In the data rows, 128 means zero.
Here are some rows, each followed by its group. Rows of different groups can look alike.
[171, 162, 125, 126, 95, 69, 179, 176, 79, 176, 176, 127, 139, 128, 130, 184, 183, 186, 140, 150, 84, 85, 175, 172] H
[103, 107, 117, 116, 167, 123, 100, 88, 147, 115, 114, 89, 147, 125, 125, 142, 142, 99, 105, 110, 155, 157, 123, 101] P
[98, 171, 110, 111, 158, 123, 96, 96, 167, 129, 128, 120, 164, 177, 174, 91, 92, 145, 132, 108, 163, 166, 148, 98] M
[163, 99, 177, 176, 75, 99, 151, 143, 82, 99, 97, 92, 78, 109, 110, 141, 141, 116, 177, 173, 123, 122, 96, 164] G
[159, 89, 179, 181, 91, 141, 148, 149, 134, 98, 100, 165, 74, 99, 98, 96, 95, 97, 168, 134, 119, 120, 86, 159] G
[109, 119, 122, 122, 162, 131, 98, 97, 156, 119, 118, 108, 141, 123, 123, 140, 139, 101, 95, 106, 150, 152, 127, 111] P
[149, 87, 187, 185, 98, 152, 133, 133, 119, 88, 91, 137, 86, 82, 82, 111, 112, 88, 139, 128, 132, 136, 76, 148] G
[160, 156, 119, 122, 92, 88, 168, 163, 99, 160, 158, 140, 143, 131, 129, 176, 175, 181, 139, 159, 100, 99, 156, 160] H
[154, 95, 186, 184, 89, 141, 140, 136, 102, 94, 95, 110, 81, 87, 85, 125, 126, 99, 155, 148, 127, 127, 88, 154] G
[106, 99, 131, 133, 158, 157, 113, 105, 136, 140, 137, 147, 132, 123, 121, 115, 116, 105, 102, 113, 126, 126, 137, 107] W
[153, 97, 175, 174, 86, 141, 159, 152, 111, 119, 119, 155, 49, 90, 87, 107, 110, 107, 192, 149, 105, 106, 103, 153] S
[95, 116, 113, 115, 161, 130, 94, 90, 135, 111, 109, 82, 152, 139, 139, 141, 143, 116, 104, 106, 157, 157, 123, 94] O
[93, 179, 107, 108, 145, 107, 108, 116, 144, 123, 124, 121, 153, 158, 157, 117, 114, 160, 130, 110, 154, 153, 143, 95] M
[157, 169, 111, 111, 91, 110, 172, 186, 83, 150, 150, 146, 140, 161, 160, 167, 169, 176, 172, 175, 87, 87, 153, 161] H
[100, 102, 113, 114, 163, 135, 98, 93, 136, 115, 116, 92, 151, 126, 126, 140, 140, 119, 103, 97, 154, 155, 117, 101] P
[127, 154, 132, 131, 118, 112, 162, 152, 103, 175, 173, 141, 120, 118, 117, 144, 142, 154, 145, 124, 90, 89, 161, 127] S
[136, 155, 117, 119, 114, 74, 156, 168, 97, 163, 161, 127, 149, 170, 170, 160, 161, 155, 129, 142, 89, 90, 163, 139] H
[157, 87, 179, 176, 88, 147, 147, 152, 125, 102, 104, 163, 75, 86, 85, 95, 96, 101, 171, 137, 120, 118, 83, 155] G
[165, 155, 129, 130, 95, 73, 176, 157, 102, 163, 162, 145, 131, 143, 141, 174, 176, 185, 159, 166, 101, 99, 150, 166] H
[181, 105, 117, 117, 111, 117, 164, 164, 101, 176, 177, 141, 116, 116, 114, 158, 154, 145, 150, 181, 64, 64, 159, 182] S
[166, 152, 115, 113, 95, 121, 176, 171, 61, 170, 169, 137, 137, 132, 131, 182, 182, 165, 164, 167, 75, 75, 159, 167] H
[167, 103, 170, 172, 92, 151, 158, 152, 112, 121, 121, 159, 53, 83, 85, 107, 106, 105, 194, 153, 105, 107, 103, 168] S
[146, 131, 113, 113, 118, 135, 157, 160, 113, 179, 178, 150, 105, 89, 89, 154, 158, 150, 140, 187, 87, 87, 163, 147] S
[113, 86, 116, 116, 158, 153, 111, 104, 156, 134, 136, 127, 115, 96, 94, 134, 134, 103, 108, 102, 150, 150, 125, 114] W
[164, 169, 114, 115, 100, 84, 173, 177, 64, 179, 180, 132, 141, 128, 126, 187, 188, 148, 195, 181, 104, 106, 167, 166] S
[183, 155, 142, 144, 93, 78, 174, 174, 106, 161, 160, 144, 140, 154, 152, 169, 172, 173, 136, 139, 88, 88, 159, 180] H
[194, 154, 124, 123, 91, 98, 165, 173, 80, 151, 152, 143, 143, 143, 145, 175, 174, 170, 146, 171, 87, 88, 154, 192] H
[138, 74, 195, 197, 117, 206, 118, 132, 170, 68, 68, 201, 105, 75, 75, 67, 66, 65, 110, 64, 153, 153, 55, 138] G
[132, 138, 98, 99, 110, 135, 170, 170, 68, 180, 178, 144, 141, 133, 133, 167, 167, 155, 142, 155, 63, 62, 167, 133] S
[100, 117, 117, 118, 148, 167, 125, 130, 151, 161, 163, 164, 143, 137, 140, 108, 107, 126, 90, 106, 107, 110, 149, 102] W
[123, 162, 128, 126, 91, 69, 169, 171, 92, 147, 148, 141, 139, 146, 146, 173, 173, 175, 150, 179, 97, 98, 155, 121] H
[122, 115, 108, 107, 157, 129, 97, 90, 138, 117, 115, 91, 144, 132, 131, 136, 137, 103, 91, 86, 153, 152, 123, 120] P
[147, 153, 131, 132, 97, 84, 167, 173, 97, 160, 159, 137, 139, 147, 147, 169, 170, 176, 113, 193, 104, 102, 157, 146] H
[110, 95, 112, 110, 162, 154, 104, 101, 139, 120, 121, 109, 144, 125, 128, 133, 133, 113, 71, 107, 146, 144, 125, 110] P
[155, 152, 116, 118, 84, 72, 168, 186, 89, 158, 155, 147, 143, 141, 140, 168, 169, 185, 146, 130, 88, 86, 155, 155] H
[194, 145, 103, 101, 91, 122, 169, 174, 95, 160, 161, 145, 136, 140, 139, 172, 172, 174, 140, 162, 114, 112, 158, 191] H
[160, 145, 128, 127, 85, 71, 175, 172, 65, 162, 160, 111, 130, 122, 125, 195, 195, 185, 162, 208, 84, 84, 162, 161] H
[154, 80, 191, 192, 108, 195, 124, 143, 169, 67, 64, 194, 101, 71, 70, 69, 68, 66, 130, 92, 143, 141, 53, 156] G
[155, 104, 171, 172, 91, 142, 157, 156, 109, 116, 118, 161, 59, 85, 86, 103, 105, 107, 177, 151, 106, 110, 99, 157] S
[94, 133, 106, 105, 164, 116, 87, 88, 140, 114, 113, 95, 155, 167, 167, 116, 115, 121, 104, 119, 163, 166, 130, 92] O
[80, 163, 107, 107, 164, 114, 88, 100, 169, 120, 119, 105, 161, 178, 179, 102, 102, 134, 110, 102, 157, 157, 141, 81] M
[164, 139, 126, 126, 94, 98, 166, 170, 77, 154, 154, 139, 137, 133, 132, 180, 179, 195, 131, 158, 90, 92, 154, 164] H
[101, 172, 100, 99, 160, 113, 92, 108, 147, 118, 120, 114, 165, 170, 170, 92, 91, 156, 108, 118, 150, 149, 144, 101] M
[128, 105, 98, 98, 148, 154, 124, 117, 156, 156, 156, 151, 133, 118, 120, 117, 116, 97, 117, 106, 117, 114, 147, 126] W
[144, 139, 116, 114, 108, 129, 153, 164, 100, 165, 166, 139, 148, 136, 137, 162, 165, 161, 124, 94, 94, 95, 161, 147] H
[102, 98, 114, 115, 159, 158, 106, 97, 139, 124, 126, 111, 131, 132, 131, 137, 138, 98, 80, 105, 141, 141, 127, 102] P
[101, 118, 101, 99, 160, 141, 97, 89, 138, 117, 116, 84, 147, 129, 130, 139, 136, 115, 90, 121, 156, 157, 123, 100] P
[161, 94, 189, 187, 98, 166, 133, 148, 141, 72, 74, 164, 100, 88, 88, 81, 80, 89, 154, 118, 143, 141, 64, 159] G
[141, 149, 130, 128, 113, 132, 165, 171, 114, 173, 173, 152, 119, 125, 123, 152, 151, 160, 129, 166, 93, 94, 164, 138] S
[148, 112, 152, 152, 85, 123, 168, 160, 95, 143, 143, 140, 47, 101, 104, 133, 135, 125, 193, 168, 97, 96, 124, 148] S
[118, 185, 108, 107, 146, 98, 109, 115, 147, 118, 117, 112, 152, 170, 168, 119, 118, 163, 137, 129, 148, 146, 145, 117] M
[91, 134, 99, 98, 165, 125, 88, 83, 144, 111, 109, 91, 156, 155, 155, 126, 124, 119, 108, 129, 173, 173, 129, 93] O
[93, 176, 101, 100, 159, 123, 93, 107, 167, 124, 124, 118, 169, 170, 170, 91, 91, 140, 100, 107, 157, 157, 142, 94] M
[116, 133, 91, 91, 166, 117, 88, 81, 167, 108, 108, 94, 155, 179, 180, 117, 115, 123, 92, 96, 167, 164, 132, 114] O
[108, 130, 102, 101, 165, 122, 90, 81, 146, 111, 110, 85, 157, 153, 153, 127, 130, 115, 86, 113, 166, 163, 128, 108] O
[99, 109, 115, 118, 161, 152, 97, 96, 140, 115, 113, 97, 144, 114, 112, 136, 139, 104, 86, 109, 151, 152, 126, 100] P
[135, 130, 122, 125, 115, 125, 163, 144, 78, 180, 178, 149, 115, 120, 120, 150, 151, 128, 147, 139, 83, 83, 164, 135] S
[161, 76, 196, 195, 111, 205, 118, 132, 178, 64, 62, 200, 107, 76, 79, 67, 65, 72, 114, 74, 150, 150, 53, 161] G
[149, 164, 132, 131, 88, 109, 166, 171, 93, 159, 158, 141, 143, 150, 148, 176, 176, 170, 160, 172, 95, 93, 158, 148] H
[89, 155, 100, 100, 166, 137, 89, 91, 150, 112, 114, 90, 162, 170, 167, 111, 111, 129, 96, 117, 160, 161, 130, 88] O
[111, 98, 105, 105, 162, 130, 98, 87, 136, 113, 111, 99, 137, 144, 141, 134, 134, 115, 95, 121, 153, 154, 124, 107] P
[117, 102, 118, 115, 155, 162, 107, 98, 134, 130, 129, 123, 131, 115, 116, 136, 137, 110, 85, 98, 141, 140, 129, 115] W
[109, 185, 104, 102, 162, 127, 92, 102, 177, 124, 125, 112, 161, 160, 161, 88, 84, 145, 115, 109, 152, 154, 139, 111] M
[85, 102, 109, 109, 158, 138, 96, 94, 130, 119, 119, 90, 148, 130, 128, 140, 141, 111, 105, 102, 155, 153, 121, 88] P
[146, 78, 196, 197, 117, 206, 117, 138, 174, 63, 60, 201, 107, 61, 61, 65, 64, 69, 112, 69, 149, 150, 51, 147] G
[78, 121, 100, 99, 167, 118, 86, 90, 153, 109, 109, 83, 155, 163, 161, 120, 122, 132, 95, 102, 167, 167, 123, 76] O
[173, 148, 132, 132, 92, 77, 166, 162, 69, 162, 164, 142, 138, 153, 151, 172, 170, 168, 159, 164, 90, 87, 153, 173] H
[97, 169, 105, 105, 163, 125, 94, 96, 172, 123, 122, 119, 164, 178, 179, 89, 89, 151, 98, 112, 157, 158, 144, 97] M
[81, 114, 117, 114, 163, 135, 93, 91, 138, 114, 115, 78, 148, 155, 159, 141, 144, 99, 100, 115, 165, 162, 123, 82] O
[95, 168, 98, 99, 163, 127, 90, 90, 168, 115, 114, 99, 162, 175, 176, 98, 99, 129, 111, 115, 161, 164, 138, 97] M
[148, 159, 128, 128, 95, 83, 166, 160, 100, 165, 166, 136, 135, 133, 133, 160, 160, 172, 150, 144, 80, 80, 158, 147] H
[89, 181, 109, 106, 157, 113, 100, 105, 156, 119, 116, 103, 158, 181, 180, 106, 107, 157, 118, 103, 143, 141, 150, 90] M
[142, 111, 102, 102, 107, 112, 169, 160, 144, 185, 186, 144, 128, 125, 123, 162, 163, 157, 121, 173, 74, 75, 167, 142] S
[169, 116, 125, 126, 115, 125, 163, 150, 98, 169, 170, 146, 120, 119, 118, 143, 144, 153, 164, 163, 88, 88, 160, 167] S
[127, 98, 100, 101, 156, 176, 118, 120, 162, 151, 151, 147, 137, 95, 95, 112, 112, 109, 114, 120, 136, 136, 142, 124] W
[172, 94, 185, 183, 79, 137, 151, 152, 106, 94, 94, 137, 74, 95, 95, 105, 106, 101, 166, 159, 123, 124, 84, 172] G
[74, 134, 95, 95, 168, 112, 88, 95, 165, 112, 110, 92, 159, 158, 160, 100, 97, 131, 103, 80, 167, 168, 132, 75] O
[102, 93, 111, 109, 155, 149, 106, 94, 143, 125, 126, 107, 130, 115, 116, 131, 130, 100, 68, 130, 149, 150, 125, 102] P
[212, 156, 121, 121, 100, 100, 179, 177, 96, 171, 173, 133, 137, 146, 147, 178, 176, 175, 157, 186, 87, 91, 166, 213] H
[142, 114, 128, 127, 107, 137, 166, 163, 68, 168, 168, 133, 86, 99, 98, 163, 161, 137, 160, 163, 80, 78, 151, 141] S
[109, 103, 116, 116, 161, 142, 108, 99, 143, 127, 128, 113, 133, 114, 116, 135, 135, 104, 96, 108, 139, 137, 126, 109] W
[108, 137, 110, 109, 154, 146, 122, 126, 122, 153, 154, 156, 136, 118, 121, 124, 121, 112, 118, 119, 113, 112, 148, 109] W
[110, 115, 124, 125, 156, 145, 113, 115, 143, 139, 139, 151, 128, 107, 109, 113, 115, 100, 97, 104, 129, 128, 133, 111] W
[166, 98, 168, 169, 88, 149, 162, 153, 114, 122, 122, 159, 55, 89, 90, 111, 109, 107, 182, 145, 106, 108, 104, 167] S
[148, 157, 109, 111, 102, 130, 157, 164, 74, 170, 169, 134, 147, 153, 154, 166, 169, 170, 150, 139, 93, 91, 173, 151] H
[107, 143, 111, 112, 165, 114, 85, 81, 159, 111, 109, 100, 157, 159, 159, 113, 111, 132, 108, 128, 161, 162, 133, 106] O
[103, 104, 103, 103, 154, 157, 120, 104, 154, 153, 151, 155, 131, 105, 106, 118, 118, 94, 117, 93, 120, 120, 136, 103] W
[149, 83, 193, 192, 115, 207, 120, 130, 157, 68, 73, 188, 105, 76, 76, 72, 71, 72, 107, 91, 142, 141, 58, 146] G
[105, 188, 97, 96, 149, 110, 104, 107, 155, 123, 125, 104, 155, 157, 158, 108, 103, 160, 121, 122, 146, 146, 146, 103] M
[106, 104, 109, 106, 156, 163, 112, 101, 137, 126, 127, 117, 128, 109, 112, 140, 140, 105, 96, 122, 130, 128, 129, 108] W
Group P spreads out most along one direction. Which 3 other groups' directions of most spread are closest to that one, closest first?
G W M
Which 3 groups are nearest to each row below, nearest first, going by the distance to the centre of the group?
[107, 112, 107, 107, 161, 134, 94, 82, 144, 111, 111, 81, 149, 141, 141, 137, 138, 123, 90, 137, 169, 169, 122, 106] -> P O M
[166, 86, 192, 192, 97, 165, 134, 143, 142, 77, 75, 167, 92, 87, 89, 86, 84, 88, 158, 117, 139, 138, 67, 164] -> G W S
[165, 102, 181, 179, 63, 102, 160, 151, 66, 105, 103, 84, 73, 119, 121, 150, 150, 122, 193, 194, 116, 119, 99, 165] -> S H G
[141, 199, 119, 119, 125, 98, 119, 136, 154, 103, 103, 133, 143, 165, 166, 118, 117, 198, 114, 110, 147, 147, 149, 141] -> M O P
[113, 137, 81, 82, 147, 122, 127, 108, 148, 155, 153, 141, 143, 149, 148, 110, 109, 112, 88, 97, 106, 107, 154, 115] -> W M P
[158, 77, 184, 183, 95, 158, 134, 146, 127, 79, 82, 159, 90, 91, 92, 89, 87, 93, 149, 107, 138, 139, 70, 156] -> G W S
Which 3 other groups have their centres nearest to the centre of group P, nearest first?
O W M
Which 4 groups are nearest to each row below, nearest first, going by the distance to the group's nearest row?
[148, 124, 149, 151, 91, 108, 165, 158, 73, 153, 152, 123, 64, 109, 110, 156, 156, 129, 195, 181, 92, 93, 139, 149] -> S G H W
[146, 164, 128, 128, 88, 81, 168, 176, 93, 154, 156, 143, 144, 145, 140, 172, 170, 180, 191, 145, 108, 112, 153, 148] -> H S M W
Which 3 other groups have their centres nearest to the centre of group W, nearest first?
P O M
Which 4 groups are nearest to each row below, nearest first, going by the distance to the centre of the group?
[143, 108, 140, 144, 96, 104, 167, 163, 94, 160, 160, 130, 68, 106, 106, 153, 153, 134, 174, 205, 83, 83, 145, 145] -> S H W G
[114, 221, 119, 121, 119, 93, 121, 142, 159, 101, 102, 130, 143, 191, 190, 123, 123, 206, 129, 127, 152, 153, 143, 116] -> M O P H
Which 3 groups are nearest to each row below, nearest first, going by the distance to the group's nearest row?
[169, 162, 113, 111, 95, 72, 170, 168, 89, 157, 157, 147, 141, 149, 150, 164, 162, 193, 139, 154, 99, 100, 149, 169] -> H S M
[96, 122, 103, 103, 140, 151, 129, 127, 115, 156, 158, 157, 160, 121, 120, 118, 117, 134, 123, 112, 110, 111, 154, 97] -> W S P
Group O spreads out most along one direction. Which 3 other groups' directions of most spread are closest to that one, closest first?
W M H
Which 4 groups are nearest to each row below, nearest first, going by the average distance to the group's rows?
[159, 74, 195, 192, 114, 197, 120, 136, 168, 63, 63, 205, 106, 67, 66, 65, 64, 66, 114, 75, 149, 149, 48, 158] -> G W P S
[140, 134, 119, 118, 104, 139, 165, 149, 100, 189, 186, 138, 124, 104, 104, 158, 159, 162, 147, 140, 92, 89, 165, 139] -> S H W P
[146, 77, 194, 193, 110, 208, 121, 142, 167, 68, 68, 203, 107, 67, 69, 63, 63, 70, 116, 79, 147, 149, 51, 148] -> G W P S
[147, 111, 108, 108, 126, 123, 141, 126, 112, 169, 168, 159, 147, 144, 143, 137, 137, 130, 127, 134, 98, 99, 152, 146] -> W H S P
[164, 170, 115, 116, 87, 88, 172, 171, 99, 153, 153, 157, 137, 147, 145, 174, 170, 172, 150, 153, 99, 97, 155, 163] -> H S W M
[159, 115, 131, 132, 93, 94, 169, 153, 84, 168, 166, 136, 70, 112, 111, 156, 159, 142, 171, 171, 86, 85, 145, 158] -> S H W P
[141, 81, 183, 184, 115, 200, 120, 136, 163, 73, 73, 183, 104, 74, 75, 80, 79, 73, 117, 76, 148, 149, 59, 140] -> G W P O
[166, 99, 182, 183, 67, 105, 161, 152, 73, 107, 106, 96, 64, 111, 113, 141, 140, 122, 188, 193, 111, 112, 99, 165] -> S G H W
[149, 80, 191, 190, 119, 203, 119, 133, 166, 65, 66, 198, 105, 70, 70, 66, 69, 69, 105, 64, 150, 151, 53, 149] -> G W P O
[149, 80, 194, 197, 118, 185, 120, 135, 161, 72, 73, 184, 103, 72, 73, 76, 75, 70, 129, 88, 148, 148, 60, 151] -> G W P S
Group M spreads out most along one direction. Which 3 other groups' directions of most spread are closest to that one, closest first?
G H O
Group W spreads out most along one direction. Which 3 other groups' directions of most spread are closest to that one, closest first?
O S P
Which 3 other groups have their centres nearest to the centre of group G, nearest first?
W S P
Group G spreads out most along one direction. Which 3 other groups' directions of most spread are closest to that one, closest first?
M H S
Which 3 groups are nearest to each row below, nearest first, going by the average distance to the group's rows?
[112, 116, 110, 111, 158, 144, 99, 104, 138, 119, 119, 109, 142, 128, 126, 141, 138, 99, 90, 108, 155, 153, 124, 114] -> P W O
[167, 91, 183, 182, 69, 88, 156, 148, 71, 100, 99, 83, 77, 114, 115, 149, 149, 125, 189, 195, 118, 116, 99, 167] -> S G H
[167, 165, 128, 127, 89, 51, 171, 168, 114, 151, 150, 153, 143, 140, 140, 175, 176, 174, 171, 133, 110, 110, 146, 165] -> H S W
[100, 120, 98, 102, 135, 124, 134, 126, 125, 167, 167, 146, 152, 139, 139, 127, 126, 151, 104, 125, 94, 95, 156, 98] -> W P M
[144, 155, 111, 109, 107, 127, 161, 150, 120, 182, 184, 169, 117, 110, 110, 144, 143, 149, 139, 150, 80, 80, 164, 144] -> S H W
[157, 92, 184, 180, 81, 125, 145, 140, 84, 98, 97, 94, 81, 87, 86, 136, 135, 104, 163, 168, 127, 130, 89, 154] -> G S W
